Q: [8 2 7 7 5]
A: 7

Q:
[[-300 -682 -422 -968 -772]
 [ -12 -324  946 -628  166]
 [-163 -228 -410 -297 -236]]
A: 946

Q: [-11 -14   0 -24  42 -43  -1]
A: -24

Q: [ 45  26  49  29 -41]
A: 49

Q: [-35 -40   1  25   6]
A: 1

Q: [-40 -20  45  38  25   7  -6]
A: 38

Q:
[[189 127 205  41 193 147 117]
 [210 113 218  22 193 147 160]
 [137 166 111 162 107 147  73]]
A: 22

Q: [589 175 321 183 850]
A: 321

Q: [ 814 -846  387   24  544]
A: 387
---
[49 71 15 32 41 17 91]: 91, 71

[ 63  66 175 220 125  29]: 220, 175

[95 29 47 45 71  4]: 95, 71

[[ 20  -7  21 -16  -4  -9 -33]
 [ -5   3  -3  25   2 -22  -5]]: 25, 21

[752 231 737 824]: 824, 752

[[-411  -99 -123 -209 -177 -101 -304]
 [  36  -65 -143   -2  592   53  194]
 [-630 -169  267 -203  120   -8 -268]]: 592, 267
---
Q:
[[  5 -28  23  18  22 -16  27]
 [ 17   6  15  47  16  11 -35]
 [ -7  33  -8  29  -5  39 -12]]
A: 5

Q:
[[1 3 3 1 2]
 [4 5 2 2 7]
 [3 6 7 6 3]]
A: 1

Q:
[[16 31 11 54 10]
 [28 77  2  8  5]
 [51 35 41 52 43]]
A: 16

Q:
[[62 55 56 70]
 [62 73 29 45]
 [80 71 74  8]]
A: 62

Q:
[[31 92 42 92]
 [91 90 50 44]
 [49 21 73 60]]
A: 31

Q:
[[200 152  70 227 203]
 [152  69  96 158  59]
 [188 196 144 182 238]]
A: 200
---
[ 1.7 -1.6  0.8 -0.3  0.4  1.1] -> 1.7, 1.1

[ -5.69 -15.25  15.85 -18.32  17.15 -13.02 -13.54] -> 17.15, 15.85

[ -17.9 -142.7   53.9  135.6] -> 135.6, 53.9

[ -0.41  13.57  18.16  15.12 -14.39] -> 18.16, 15.12

[[-0.06 -0.20  0.01  0.05  0.20]
 [-0.02  0.07 -0.19  0.11  0.02]
 [ 0.02  0.19 -0.09 -0.13 -0.18]] -> 0.20, 0.19

[ 0.075 -0.137 -0.071 -0.091  0.183  0.049] -> 0.183, 0.075

[-155.652  -46.219  -51.147  111.621] -> 111.621, -46.219
---
10	5	-32	63	20	-35 Answer: 10

-51	-45	27	4
-70	46	-72	-20
Answer: 4

-29	6	-8	-1	-12	63	42 Answer: 6

5	-17	26	-76	-28	-51 Answer: -17

-30	20	4	18	39	-16
-21	53	-38	-15	60	18
Answer: 39

70	-19	-35	-17	6
48	-15	-49	-1	5
Answer: 6

-14	63	-2	-12 Answer: -12
---
Input:
[[42 43 23 44 41 42]
 [31 26 67 25 31 33]]
Output: 67, 23

Input: [ 36 -30   7 -22  22 -67   0]
Output: 36, -67

Input: [-48  17 -28  29 -76   6]
Output: 29, -76

Input: [-68 -14 -53 -39  29  11]
Output: 29, -68

Input: [-12   7  64 -50  28   7 -31]
Output: 64, -50

Input: [ 25  10  26   3 -20  76  53]
Output: 76, -20

Input: [ 44  10   6   3  -6 -29 -58]
Output: 44, -58

Input: [73 69 68 61 71 66 50]
Output: 73, 50

Input:
[[ -1   3  12  53  68  17   3]
 [-25 -14   7  21   8   4 -23]]
Output: 68, -25
---
[[ 547  630  439 -771]
 [ 262  270  850  394]]: 547, 394

[ 40 494 363 483 875 262]: 40, 262

[ 900  384 -172 -214  151 -540  264]: 900, 264

[[424 435 334 398 773 616 119]
 [407 488 290 447 783 636  79]]: 424, 79

[11 66 75 92]: 11, 92

[[ -7 -16  21  -6  27  -1]
 [ -2 -15   3  -2   9   1]
 [-39 -13  14 -37 -27 -39]]: -7, -39
---
[[-17  11  -2  30 -16]
 [ 59  10 -42  24  45]
 [ 30   0  -4 -26  37]] Answer: -26

[ 35 -13 -34  15  49   4 -62] Answer: 4

[[-43 -14  24  32]
 [ 26  23 -40 -25]
 [ 40  66  19  48]] Answer: 19

[[ 12 -36 -21  50   1 -28]
 [ 31 -74 -14   2 -21   2]
 [  5  -4  16 -75  -3 -43]] Answer: -3

[ 26 -24 -39 -60  55 -53] Answer: 55

[-40  -4  28   2 -63] Answer: 2
---
-474	-16	20	-17	-347	-218
329	13	518	-624	345	241
-298	22	-477	-338	638	805
=> -338

435	34	978	640	258	416	60
444	217	725	546	337	432	234
469	498	502	513	210	403	491
=> 210

554	491	816	253	362
597	536	851	277	343
538	309	645	270	238
=> 645

-23	409	792	-229	-80	41	-291
136	647	590	-403	-184	154	-563
-90	521	669	-276	-121	124	-515
=> -121

35	19	-29	34
32	17	9	19
-7	-10	41	46
=> -10

299	282	246	240	262
466	675	601	488	444
811	560	371	367	524
=> 371

6	4	2	4	7	4	7
6	4	4	5	7	1	0
1	5	0	3	6	2	2
=> 6
---
[[ 17  71  39  41 -44  41]
 [ 41  44  -1  39   2  14]] => -1

[  3  54 -18  -2 -35 -60  52] => -18

[  9 -56  -8  46  -1 -20] => -8

[  8 -33  72 -16 -71 -24  46] => 72

[ -9  13 -28  64  55] => -28

[[ 14   0   8  15  -4]
 [  4  22  60 -11 -42]
 [-19   6 -20 -17   5]] => -20

[[-23  28 -69 -39  31]
 [ -9 -30  -5   5 -26]
 [ 36 -30  -3 -49 -38]] => -3

[ 57  42 -37 -43  27   1  18] => -37

[ 18  68  -9 -11 -34] => -9

[[-30  41  39  -2 -47  16 -26]
 [-61   5  47  43 -54   3  -6]] => 47
---
array([[138, 108, 136, 109, 115,  95],
       [168, 104, 199, 126,  49,  80]]) -> 109

array([[35, 65, 38, 83, 34],
       [45, 11, 42, 27, 48],
       [52, 10, 41, 26, 52]]) -> 38

array([[124, 173, 136,  24],
       [ 77, 121, 140,  20],
       [ 74, 200,  66,  98]]) -> 173

array([  5, -48, -32,  50, -20]) -> -32

array([[301, 753, 161, 370],
       [338, 504, 453, 541]]) -> 753

array([[22, 45, 26, 42, 36],
       [ 5, 86, 31, 55, 49],
       [33, 75, 14, 65, 21]]) -> 26

array([[1709, 8092, 8357, 1987, 1069, 3705, 2609],
       [4758, 5241, 1836, 1869, 6641, 3999, 1575],
       [6534, 4419, 2181, 3631, 3350, 7800, 1333]]) -> 1069

array([[50, 23, 57, 60],
       [98, 51, 29, 17],
       [50, 24, 57, 65]]) -> 23
---
[[-13  -3 -34  10   6  47]
 [-12 -16  48  18 -34   8]
 [  9  24 -38  -3 -21  63]] Out: 47, 9

[[  7 -33 -11 -34 -15 -76 -60]
 [ -1 -19  29 -70  53 -42  -8]] Out: -60, -1

[-43 -75 -67  -6] Out: -6, -43

[[ 11  -5  26 -54 -57]
 [ -1 -35  58  21  21]
 [ 16  -5  27 -57 -62]] Out: -57, 16

[[ 21  -8 -13 -61 -20]
 [-28   7 -50 -15   2]] Out: -20, -28

[ 45 -73   6 -26  -4] Out: -4, 45

[-40 -70  21  72  79  68] Out: 68, -40
---
[46 67  4 44 10] out 4

[ 69 -65  22  -5 -71  51  21] out -5

[-13 -19  10 -50 -51 -25 -65] out -50

[ 38 -13  48 -36  59  14 -28] out -36

[ 37  42  60 -20  56  35  52] out -20

[[ 14  -8 -69 -37  -3 -20 -42]
 [ -4 -18  56 -23  -3  56 -48]
 [  8  13  55 -19 -10 -20  22]] out -23
---
[ 18 -20  38 -39  36 -29  69] >> 18

[[ -1   9  18   7]
 [-24  34  17  47]
 [  1  71 -15   8]] >> -1

[ -6 -58  24 -11  47] >> -6

[-45 -77  36 -11   9] >> -45

[ -6  75  21 -58  17  18] >> -6

[[ -3 -48 -23  53]
 [-69   4  69  -5]
 [ 49  -2 -51 -36]] >> -3
---
[  2.51 -10.13 -13.27  -6.75  12.34] gives 2.51
[-0.16  1.62 -0.44  0.42 -0.32  0.96 -1.68] gives -0.16
[-1.520  1.283 -1.456 -1.672 -1.331] gives -1.520
[-0.009  0.052  0.162 -0.093 -0.112 -0.120  0.041] gives -0.009
[-16.2   3.0  19.4 -17.6  -4.7  16.2] gives -16.2
[-1.65  0.89  0.22 -0.61  1.62] gives -1.65
[-0.85 -1.03  1.10 -0.21] gives -0.85
---
Q: [190 765 155  41]
A: 155

Q: [217  69  19  90  14 210 149]
A: 149

Q:
[[422 500 776 449 453 308 912]
 [773 499 616 405 532  96 299]]
A: 773

Q: [10 84 62 94]
A: 62

Q: [9030 3559 6701 2540]
A: 3559

Q: [386 514 227 845 492 532 548]
A: 532
